One turning vector, and how many steps it has turned:
The counts run from 0 to 591.
7  -10  -9  -20  7  -2  -18  13  14  3  12  26  4  0  -2  5  13  -15  -11  5  8  -7  1  11  -23  4  0  20  -20  5  -7  -24  -5  1  -29  -8  -6  22  -24  -6  -19  -10 => 476
3  -14  -4  10  -14  4  -3  -10  12  31  -15  36  29  -2  4  18  1  -10  14  -12  3  0  -7  -12  0  -6  1  9  23  8  -18  -2  2  -4  7  -28  -9  11  7  1  -1  15 => 579
27  -21  -14  -9  2  19  1  -2  4  -15  11  -9  -3  -1  -9  2  -17  -1  -19  -9  6  11  -11  10  -4  26  -7  5  4  6  14  22  -5  -1  -15  8  12  27  1  -1  4  -14 => 134
30  -2  -12  0  -6  -2  20  -26  15  -2  8  -24  13  9  3  2  -18  -9  -6  2  6  25  3  -12  5  5  10  -3  6  0  6  24  -7  15  -3  9  8  -1  26  7  27  0 => 343
-2  -5  0  -23  16  -4  -30  -12  17  -7  4  -8  -9  17  -8  9  12  -2  -6  16  17  -4  19  10  -4  -7  -8  14  -20  -10  8  -28  7  18  -5  2  -4  -2  -15  -6  -29  4 => 385
9  -27  0  49  20  8  -12  -3  5  -17  3  5  -19  -1  -17  -11  0  -2  2  -10  0  2  0  5  2  10  -9  -13  -11  26  2  4  -1  3  -11  8  22  14  8  -16  -19  -10 => 107
12  -1  -9  -25  -21  5  5  -20  -4  14  -2  9  18  -3  -1  18  -16  3  -6  -4  -2  -2  -17  -8  0  12  3  -3  24  -17  1  12  -3  13  1  -21  -9  4  8  3  16  12 => 235
9  -8  -27  14  -5  -24  19  -16  23  0  4  1  -2  2  21  -4  21  -25  -1  2  4  11  8  7  1  -29  -7  9  6  10  9  -2  -13  13  -14  7  -5  0  20  -3  -11  -20 => 568
5  10  -16  -3  13  -2  12  15  0  4  5  -6  9  0  20  -20  32  -35  -8  -27  -8  -5  -7  -9  -6  -21  13  0  7  12  3  -9  0  5  -24  -12  2  17  -4  -1  12  -12 => 194
-1  -13  -32  7  -9  -16  13  -19  9  10  9  6  14  2  18  12  18  -6  -2  -7  17  3  0  7  3  -24  8  18  23  2  -3  15  13  22  1  -6  -6  14  4  -16  -16  -10 => 279
9  -27  0  10  21  -15  -11  -9  0  -21  7  1  -28  -2  -18  -3  -8  7  16  14  28  -1  16  9  4  14  -14  0  -14  0  -14  14  -1  9  5  7  13  8  5  -12  -9  -11 => 243
-7  -1  -8  -4  -17  -7  16  0  2  18  23  1  6  -3  12  16  -18  25  12  1  8  4  -30  2  17  -2  4  14  30  -19  8  18  6  9  -7  -7  -3  6  -11  12  9  -3 => 218
12  13  -3  -3  -1  -20  5  3  14  -8  4  -22  -11  10  24  -14  15  -14  -9  3  -9  -2  -5  15  2  -20  3  -9  3  6  18  -2  -8  13  -29  19  -9  -2  22  10  13  -30 => 104
11  -5  -24  -13  -7  -8  2  13  16  4  13  34  9  -4  12  -2  17  -24  -9  5  8  0  -2  10  -21  -8  14  9  2  0  -5  -3  -13  2  -20  -12  -9  22  1  -1  -13  -15 => 477
6  13  8  -19  -7  2  -7  14  10  10  -19  14  0  -1  14  -5  24  -20  6  2  -28  -5  -7  -2  -7  -10  8  -24  1  -6  15  -30  -22  9  -16  -16  -12  2  18  15  16  -13 => 149
2  24  12  16  16  -8  6  29  10  3  1  10  -7  5  15  -21  17  -17  -2  -5  -4  6  11  0  5  -15  2  -8  -8  25  -3  -12  -9  -7  -35  -5  -7  18  12  7  1  -16 => 511
11  -12  -8  1  -12  1  6  -24  -7  14  6  -17  30  -2  -1  10  -24  10  -6  -7  10  1  -23  -19  2  5  19  5  21  -6  -1  22  4  10  0  -4  5  4  0  -4  15  15 => 54
1  -2  -17  -17  -24  -2  3  -20  0  21  0  27  24  3  4  20  2  -8  -6  1  -7  -7  -3  -9  -5  -4  7  -9  16  2  -12  3  -6  18  8  -28  -13  15  10  -4  3  10 => 234
4  16  29  10  0  -14  2  1  3  4  -16  -10  -9  -1  16  -10  4  -5  30  -1  -11  -7  -7  -10  18  -10  -3  -29  13  -5  -3  -5  -2  5  7  -3  -12  -21  35  14  30  -4 => 2
-9  -17  12  -10  5  -3  -47  6  12  1  -8  -8  1  2  2  19  -4  5  12  17  9  6  10  -1  12  22  3  15  -8  -4  2  -15  6  11  17  17  -4  5  -10  3  -7  10 => 322
20  -10  -4  29  12  8  1  -9  -6  -20  19  2  -26  6  -24  -12  -12  12  -6  -9  -2  -2  -6  8  8  18  -8  -15  1  11  3  24  -2  15  -19  5  28  14  -5  -14  -4  -2 => 452
19  -4  9  -2  -3  6  3  -6  14  -12  -3  -4  -5  12  -23  5  -31  -1  5  7  -6  24  12  -12  13  29  10  -9  -4  7  13  -2  -19  16  8  -1  18  5  8  11  27  9 => 406
2  3  -7  -9  -5  -12  -22  -25  31  12  -15  12  14  7  14  12  20  -16  -3  15  2  4  15  3  -10  -11  -1  0  -5  7  -6  -13  -5  13  -1  -2  -23  -16  26  -11  -4  -2 => 205
12  -13  -2  -1  25  2  -7  -11  4  16  -7  -23  19  2  -12  -4  1  0  -5  -27  32  1  9  -19  -7  -4  -4  19  3  -4  -9  -8  8  5  -9  -24  14  -9  -15  -3  -1  27 => 56
2  -18  -6  17  28  2  3  8  10  7  -7  7  -7  -6  1  -10  5  -8  1  -30  28  8  10  -1  11  8  -19  0  11  17  -22  21  12  -11  -9  -7  6  21  12  1  -10  -5 => 136
4  -23  0  10  26  -2  -9  5  13  -6  -14  16  -33  -2  -25  -4  -15  0  24  -6  22  8  15  -2  8  6  -21  -6  -1  -13  -9  -2  -5  10  5  -22  16  2  -1  12  -11  2 => 181
13  10  -16  -32  -1  -5  9  19  6  -12  19  -7  -3  -6  14  -9  -5  -16  -11  8  -6  5  -15  1  -1  7  19  4  -1  -6  11  0  -17  9  -14  8  0  22  -1  18  24  -29 => 14
15  3  -18  -15  -26  -4  19  -22  15  -2  4  14  -19  10  -2  3  -11  6  1  17  -13  3  -7  16  3  -1  -11  -11  12  -19  22  7  -19  24  -12  -4  -2  -2  20  10  1  -17 => 388
-8  -3  -2  6  6  3  -29  2  8  3  11  9  -5  11  2  9  23  9  -13  4  3  -15  3  12  -7  -5  -10  12  -10  14  23  -24  11  6  -27  7  3  5  -26  -9  -32  -6 => 249
-16  -1  10  -5  8  -22  -8  16  -17  9  -3  11  -7  -13  18  -1  17  -3  27  -10  7  -19  -11  -2  14  -15  -2  -15  16  -16  -29  -2  12  4  11  -15  -19  -3  5  6  7  -2 => 500
0  -12  -13  2  -13  -24  -13  -20  28  14  -11  27  11  0  11  11  9  -11  20  16  12  6  14  2  0  -7  4  7  3  -7  -14  -11  -9  14  13  -6  -23  -1  19  -2  -14  -1 => 324
31  -15  -3  33  7  3  10  -13  10  -12  8  -16  0  4  -17  -8  -20  0  5  -1  -1  13  -3  -13  5  15  5  7  -10  12  8  6  -15  2  -10  12  33  7  13  2  8  -3 => 225
-1  5  9  -4  -7  -12  10  14  -17  5  16  9  6  -12  21  3  -2  10  26  0  13  -13  -33  -7  9  -9  14  -6  22  -22  -27  13  6  6  -5  -12  -19  10  2  8  20  2 => 155
17  -9  4  -4  20  1  -13  8  3  3  17  -19  1  2  -7  -6  1  11  -11  -12  5  -16  -27  7  -12  -1  -12  16  -3  -12  18  -15  -1  -5  -31  6  20  -1  -31  7  -6  -5 => 537
0  -1  17  14  6  -2  -42  12  5  -9  21  8  -7  8  -6  10  -7  17  11  37  8  0  -4  15  0  9  7  9  -25  6  0  -13  -7  6  -11  24  -8  9  -15  2  -14  -8 => 186
